Rotation paths and how fast each direction turns (degrees each step):
Each turn is a multiple of 5 degrees from 10 to 175, or 0.
Each row of a path follows its step; steps can be skipped.
Rotation 1:
step 0: [ 17  28 -53 -25  -1  48   6  -3   0 -12  33   2   1 -17  27  -1   9  -7
 -19   6  -6  21  32  25   2   2   7]
step 1: [ -9  32 -19 -18  21 -11 -25 -27   5 -34 -25  31   4 -15   3  45 -15  -3
  11  10  -1   8  29  -8  10  11  38]
step 2: [-22 -29 -18  13  -1   6  13 -26  24   7 -21  40  10   7 -20 -31  19  -4
  11 -16   6   7  44   9   9 -13  43]
step 3: [ -1  14 -29 -20  -7   3  -3 -26 -12 -21  -2  10  -2  55  -1 -41   7  26
   1   8  41 -24  17  -7 -20  22  -1]
step 4: [  5  29   0  -9  13  20 -27 -17  13 -35   3  23 -15 -21 -52 -32  14   8
 -13  -5 -20 -10  -4  26 -14  32 -17]
step 5: [ 17  25   7 -18  25  25  16 -21 -16 -10  -5  -5  10  24 -10 -12  -6 -32
  -5  11 -44  25  20  18 -40 -12  30]
step 6: [-18  35   3  24   4  -9  33 -23  -9 -26 -32  27  22  -6   5  15 -29   5
  21 -18   2 -23  28  15 -36 -16 -10]
step 7: [ 10   1 -25 -11 -14  38  27 -16  -5  29  23  15  21  -8 -14 -11 -12  17
  34 -24   6 -11  33  44  14  15  -4]
step 8: [-16  49 -20 -41   5  20 -26 -13   6 -13  28   1  19  19   7  13 -26 -10
 -24 -29  27  -2  12   4   9  23  15]
step 9: [-34  14 -46  -4  28  21 -37  -3  20 -18 -20  11  -6 -33 -13  -3  13  -5
  -2   0  -4  11  20  28  -2 -36  22]
step 10: [-18   5 -42  -4 -13  17  14 -47  -9   7 -30  15 -15  34  -9  -4 -12  -3
  17  33 -14  -2  18 -22  -2  -1  39]
[ -4   1   0   0   3  -1   7   6  13  -3  -3  -4   7   5  13 -10   2  -3
 -11  -9  13  13  -1   0 -15 -10   1]	120
[  3  12  -2  -8  -4  -4   4  13   3  10   7  -7  -3   0  -6  -6  13   3
  -6  -6  11 -18   0   5   0  11   4]	85
[  8  -7 -12   6  -1   1   2   5   0  -3  -9   0  -9  -5  -9   2  -5 -12
 -11  10  19   6   9  -6   8   5   3]	40
[  5 -13  -6 -12  -8   3   0  -7  -4  -3   4   5   4  -4 -12  15   3   6
 -10  -6   3  -5  -1  -2 -18  -8   5]	0
[ -4  -5   9   7 -21   5  -9   1  -2  -4   8  -8   8   7  -7  -6  -6  12
   2  -2   9   5  12   1   3   4  -6]	85
[  0   4   1   3   6 -10  -7   7  14  -4 -12   5   3 -15 -15   4  -1  12
  11  -3   6   4  -6   7  -2  -1  -8]	145
Rotation 2:
step 0: [ 20 -15 -28 -25 -15  -2 -12 -24  -5  12  -6  -5  -7 -46 -27   1   9  42
  20  -6  -1  12  -5  -4  37  10 -13]
step 1: [ 12  14 -13 -57  -6 -27  11  -4 -45  17 -27  -1  -1 -17  -2   9  26  11
   7  -3 -23  21   8  -2  -1 -17  -1]
step 2: [-17  26  12 -47  15  19  14 -32 -21  13  -4 -21 -23   5  11   2  33   0
  21  25   7 -18  10 -11 -19 -19   6]
step 3: [ -3 -18   0 -27  12  24 -10 -29 -13  11  15 -36  11 -19   7 -11  10  17
 -15  21  28 -46 -21   9  17 -19  -1]
step 4: [ 11 -21  -9 -22 -30  -4  -7  14 -29  25   7 -14  32 -16  30  -5   4  -1
 -18 -10   8  -9 -36  -5   5 -32  33]
step 5: [ -5   3  28  -6 -12   1   1   6 -28  20  28  -3 -11   6  49  10  23  -5
  14 -17  21  23 -28 -20 -17  11  31]
step 6: [ -1   4  19   9   5  16 -15 -16 -12   1  15  -8 -19  25  17  23  35  22
 -15 -11  24  -2 -42  26   9  40  -8]
step 7: [ -1   4 -10   2 -27   2 -39 -17  23  15 -13  21  13  11  -2  25  26  31
 -29 -15  -3   0 -28  34   8  -6  21]
step 8: [-24   3  19 -12  -6  -8 -48 -21  12   7  -6  32   4  -9  14  24   3  22
  -8 -15  -4  43   1 -26 -12 -24  11]
step 9: [ -7   4  23 -21  29  14 -28 -16 -18 -46 -24  -1 -17  11  -7  21  -5  14
  -9  -7   5  22 -29 -33 -12  -3 -17]
step 10: [  9   5 -12 -20  13   8  -1 -18  19 -27 -23  -4  -7 -10 -41  17   5   4
 -20   9 -11 -22 -52 -17 -16   6  29]
[ -3   3  -4  10   4 -11  -2 -12 -13 -15  -6   3   3  -6   3   1  -1  -8
   4  -4   7  -6  -8   6  18  -1  -5]	120
[  3   8  12 -10  -6  -7   1   4 -20 -13   8   3  11   4   0   1  -8   4
   8  -4  -4   7   4  -5  -9   8   0]	95
[  9  -7   8  18  -5   5  -6   3  -8   8  10   3  -1  -1   8  -1   5  -7
   3 -11  -3 -13  -4   9 -13  -3  -4]	40
[ -3 -13  -1  -5  -7  -4   8  -2   4   4   3  12   3  10  -5 -19   9  -6
   4  -8   6   4 -10  -3   4  13  -3]	55
[  1  -3  -2  13 -12  -5   1 -15   3   2 -11   0  -8   8   3   5 -11  15
  -3 -11   4  10   3   3  -7   5  -3]	40
Rotation 3:
step 0: [ 26  16  -3  24   1 -11  25  -1 -36  43 -24  17 -17  10  17 -33  17  34
 -13  -3  23 -24  30  -5 -17  29  11]
step 1: [ 27  -7  19  30 -32 -26   4 -10 -18   7  -3  17   0   2  16  -3  17  -2
 -13 -21   9 -16  51   1 -47  14 -41]
step 2: [ 37  -7   0  30 -11 -17  25  21   3  15 -12   4  17  39  31 -17  19  24
 -35  -8  17 -25 -20   3 -26  18 -34]
step 3: [  7 -26  -6  15  -8 -28   4   1   1  29 -18  -7 -14  14  65  -1   1  32
  26  -8   4 -23  17 -16 -26   1 -43]
step 4: [ 41 -43  -2  34  -5   0  30   4   5  12 -17 -16  -4  -4  42 -25  11  -3
  -3  32  32  -8  10  -4 -42  -5   1]
step 5: [  1 -37  14  16  -2  27   4  21 -11   1  -5 -21  24 -27  53  -7  -7   6
 -24  -2   7 -33  18 -13 -26   2 -47]
step 6: [  2 -52  -7   1 -19  -3  47  -1  -2 -36 -21 -20  24  10  43  -7 -10   6
   0 -13  16 -32 -21 -12 -24  -4   0]
step 7: [-34  -4   6  15 -10  13   8   0 -15   3 -24 -45  23  -3  59 -29  -7 -14
  29   7  24 -11 -13  -7 -17 -19 -18]
step 8: [ 10 -10  27 -36  -6  13  38  -1 -13 -14 -19 -33  -7 -26  26 -28 -13  -7
   1  10  43 -40   7  -9  -9 -31   6]
step 9: [-34  -6   1   3  17  12   1  -5 -38 -40 -33 -32  12 -10  11 -41 -14 -22
 -13 -15  28 -37  18  -7 -13  16  -5]
step 10: [-12   2  28 -35 -22  -7  13 -22 -11 -35 -46 -19  13  13  -2 -18   9 -34
  -4 -21  26 -20 -21  -7 -17 -20 -32]
[-10   4   3  10   5  -7 -20   4  -6   1  10  -7   7  -3   6   0 -14   1
   7  -6   1   5  12  -3   2   3 -11]	170
[-19   9  -8   3   6  17  -5   2  -4  11  -9   3  -2  -2   8  -3  13   0
  -6   2  -9  -2  -3   2  -2   6  -6]	160
[ -8  15   0   2 -13   7  16  -3 -11   0  13   0  10  -4   2  -3  -3   2
   5  -9   1  -5   5   7   2  -4  12]	40
[  2   8   5  -8  22  -1   5   0 -10   1  -5   9   2   1  -1   1  -8 -17
   2 -10  -6   7  -5  -6  -5  -7   4]	20
[ -8   0  -5 -12   8   5   1   3   3  -8 -10 -16  10  -3 -19   1   7   3
   9  -2  10   2   5   0   3  -6  -3]	20
[ -8   3  -4  -2  -7 -10   1   0   5  -2  -3  -1  10  19   6   5   0   5
   7  -9  -5   3 -22  -1   4  -2  -7]	90
[ 15  -4 -21   8   7   9   6  -2   5   8   9   2   2   4   2   2   2   3
   3 -12   2   3   5   3  -4 -10 -12]	25
[ -1  -7   6   2  12  -2   1  -6  13  -4   8  -5   4 -15  15  -3  12  -7
   6  -8   6  -9  -9   2   3   5   3]	20
Rotation 4:
step 0: [-31 -16  11   4 -22 -39  -9 -15  26 -35 -20  50  -2  13 -14   9  -7  12
  -7   7  10  -1  11  13  -9   6  33]
step 1: [-15  24   5  18 -13 -38 -38   9   6 -29 -20  14 -22   4  -2  31   0  -7
 -11  -3   0  26  26  36 -12  14 -11]
step 2: [-20  56  17 -10  -3 -19 -27   8   7   1  17  34 -12 -12   5  26 -33  27
 -10   5  22  -6  13  18  -2   8  12]
step 3: [  1  41 -10 -10  -5  11   3  -2  -3   7  -7  46 -43   2  23  36   2  21
  20 -10 -14  -1  27  24   3  -8 -17]
step 4: [  1   6  19  -7 -25   7   5  -8  19   7 -23  50 -15   5  -6  12 -20  60
  13   1   3  12 -15   6  20 -20  -9]
step 5: [ -4 -16   4  -1  -4 -30  13  -3  10 -21 -20  56 -10  10 -16  12   2  16
  34  -8 -26  23 -11  31 -26 -15  -5]
step 6: [ -7 -27  14  32  -8 -31 -20   8  41 -26  -8  31  -7 -21  -9  22 -26  20
 -14 -14   2  10   3  33  -2   1  11]
step 7: [-35  27   7  11   4 -19  -9  13  -8 -51 -14  35 -24 -24   8   3 -18   0
  -3   3  -6   4  22  28 -19  22  12]
step 8: [-30  38   5  18   8  -5 -38  -1  21  -5  -2  41 -21  -2  16  27 -12   9
   9  -3  15  11  25   0  37  13  -6]
step 9: [ -3  43   2  -8  -9 -16 -10  -9 -21  -2  -5  47 -43  26  25  15  -3  35
   3  13 -15  13 -11   3   7  -7  15]
step 10: [ -6   8  10  -9 -16 -37   9 -14  38  27 -24  29 -31  12   3  25  -5  26
  24   7   1   4   2  24  11 -32 -13]
[ 11  11   0   0  11   5  -1  10  -8  -4   4   2 -12  -2 -11   7  -6   2
   7   7  -1 -11   7 -14  13   3  -1]	65
[ -5  12 -14   0 -14  -5  -1  -2  -8   6   4   3   3 -14   8  -2  -4  -1
   2 -16  -2  -4  -6  -7   7  13  -6]	65
[ -9   9   9  -1  17  16 -10   5  -2  12  -8  -1   0   2   8  -1  -3   0
  -4 -12   1  -2   2   7  -5  11   6]	65
[ 10  -5   1  -1   3  19   7   4   4  -5   6   8  10 -14  -7   1  -6   8
   6  -8  -8   4  -5   6  -8  -4 -11]	45
[ 11   5  -1   3  11 -17 -11   6  -1   8  14  -2   2   6  -1   5  -5  -2
   2  -2  -7  10 -18   1  -6  -2   2]	95
[ -1  13   6   0   6   3   4 -14  -4   1  19  -2  -1   3  16  -2   5  11
  -3   6   1   5   6   3   6  -6 -12]	60
Rotation 5:
step 0: [  5 -14 -21  22   0  14   4   3 -11  18   6  22 -18  11  -6 -13   7   5
  56 -21  19   9 -18 -17 -15 -30 -21]
step 1: [ -8 -27   7  13   1  13  -1 -17   9  -8  12  13  15   1  47 -21  11  -5
 -27   6 -33 -15  28  23  13 -27  -1]
step 2: [-24  15 -32 -23   9   4  -9  23 -25  17   3 -17   5  13 -20  24  -2 -45
 -13   8 -21  13 -13  14  15  17  12]
step 3: [ 12   3  20 -27 -20   4 -18   1  13 -33 -25   8  13  13  -2  -1   1   7
   5 -15   9  26   8 -61   2   4  11]
step 4: [-18 -21  10  36  15   7 -11 -18 -13 -26   5 -18   1 -16 -14 -12   5   4
 -10  -9  21 -16 -13  13 -54  16 -13]
step 5: [ 35   4   1  17  -8  24   2  20 -11  54 -26  13 -12 -28  10  -8 -22  -1
 -22  -1  -3 -23  -6   3  10 -10  11]
step 6: [ 14   7 -19  10  -1 -23  -4   7  -2 -15  16 -17  26  33  13   2 -15  16
   5  45  23  26   5  18  20 -16  21]
step 7: [-27  19   7 -18  13  -8  11 -15  13   9 -34  -3  15   9 -11   4   0  31
  19  -1 -41   1  15   4 -11  38 -25]
step 8: [ -5 -13  18 -10   8  19  -1   1  48   2   3 -13 -19  -4 -17  25  21 -15
  19 -12  38 -35 -18  -4  10 -13   9]
step 9: [  7  17  -1  12 -35  37   9  -2 -28 -13  31   2 -33  -6  21 -10 -16  -1
  21  -3  -2  12  22  11 -13 -20 -21]
step 10: [-24   0  -7   5  35 -13  32  -4  -5 -11 -11  23  15 -11  10  -4 -12 -14
 -39  17 -22  10 -22  -3  19 -37  -9]
[ 15  10   4   1   3   5   0   1  -7 -10  14  10   7  17   5   4  -2   9
   8  -2  -2   6  -4  -8  -8  -5  -1]	120
[ -4   7  -4 -15  -2  10  -2   0  13  -4  -1  -3   8   7   1   6  13  -5
   7  -4  -8   0   7   9  -3  10  16]	70
[ -8  -3  10  -3  -3   8  -5   6   9   2   7   8  -3  -1 -17 -13   3   8
   4 -10  13  -7   2  -2 -13   0  -3]	85
[  0 -12  -2  10   5  -1  10   7  -4  -6  -5 -10   1   5  -2   8  -2   9
   3 -25  -2  -6   8   0   5  -1   4]	95
[ -1 -13   9  -5  -5   2  -6  -6 -10   6   4  -5  -7   1  14   1   4   3
   8   2  -5 -21 -11   1  -6  -2   7]	95
[ -1  11   7   3  -4  -3   6  13  -1  13   3  -3  13   1   8   3   3 -15
   6  -6  13  -7  -4  -8   7   6  -4]	125
[-10   7  -7   9 -13   0  12  -7  -6   7   7  -3  -4  10  -9   2  -9  -4
  -5   1 -10  -4  -1   0 -13  12  -2]	145
Rotation 6:
step 0: [ 30  21 -28  26  10  11   5   6 -14  24  -2 -20  -4 -13  32  22 -14 -40
 -15 -25  27  18 -11 -18   8   2  10]
step 1: [ -1  -1  -3  -4  40  -4  -8 -24  -9  18   6 -17  -1 -52   2  -7  42 -17
 -12  26  -4  29  -9   2  -2 -25  -8]
step 2: [ -8   5  -9 -15  10   2  35  37  22  -5 -11 -31   4  -7 -23  38  30 -35
 -15   0  21   3   4  15  11  -3  18]
step 3: [ -9   0  15  12  21 -14  -5  -3 -13 -16 -28   1  26 -10  -4  -7  46  -5
   2 -28  31  28  25 -39  11  11  -3]
step 4: [  3   1 -35 -23  42  -6  -7  -6  39   9 -12 -15   5   1 -16 -13  15  20
 -23 -42   0  12 -12  16  11  25   9]
step 5: [ 11  39  -1 -13  -3   3  -7   3  -6  20  42 -18  -2  -4  -7 -20  -3 -20
   5 -28  40  28  25  -7  32   7   0]
step 6: [  5 -21 -23  -4  31 -23 -10   3  15  45  -2   7 -27  -6  48  -4  22 -18
 -10   8   6  23  20  -2  12   3   9]
step 7: [-10  11  20   4  27 -15   6  -4  17   8  21  -5   3 -10 -23   5  15 -44
  11   6  -9  20 -22   9  33  -5  51]
step 8: [ -7 -12  12 -10  -7 -23  22  13  37 -23 -13  20   1  -7  14 -22  40 -27
   7 -12  45  16   8  14   7 -18  -9]
step 9: [ -7  11  -4  27   9 -27  -1 -14  19  10 -28   5  22  37 -17   0  19   0
  -5  -1   6  34  -4  18  27  47  -2]
step 10: [ 28  32  -7 -35  -7 -33   0 -18  17  16  -8  15  18 -17  -5 -32 -19 -13
   9 -30  26  15  -7   0 -14  16  18]
[  9  -6   0 -19   3  -5   7  14  11   7 -11   5   4  -3  15   3  -5   3
  -1  -7  -2  -5  -5   2  -4  -8  -6]	170
[ 11  -7   2  -4   6  11 -11   6  -7  13   7   7 -16  -6  -3   3 -11  -4
   0   9  10   8  -6   2  -2   4   0]	65
[  1   7  -2  -7  11  -2  -3  -7   3  -3  10  17   7  -2  -2  -5   6  -1
   4   6   5   0  12  -7 -20  -9  -6]	160
[  5   4  -6  -1   3  -4  -2   8   7  -2   2   6   4 -13  -6  -9   2   4
  -8  13 -20   3  -9  -8   6  13   0]	130
[-11  -9  -8  10   2   1   5  -2   0  16  -3   6  -3 -10   0  -2  11  20
   9   2   1   0   0   9   1  -2  -5]	145
[ -6   9  -3   8 -13  11   5  14  -1  -1  -6   6   0 -12   5 -15  -6  -4
   3  -5   9   3   5 -10  -1  -5   8]	140
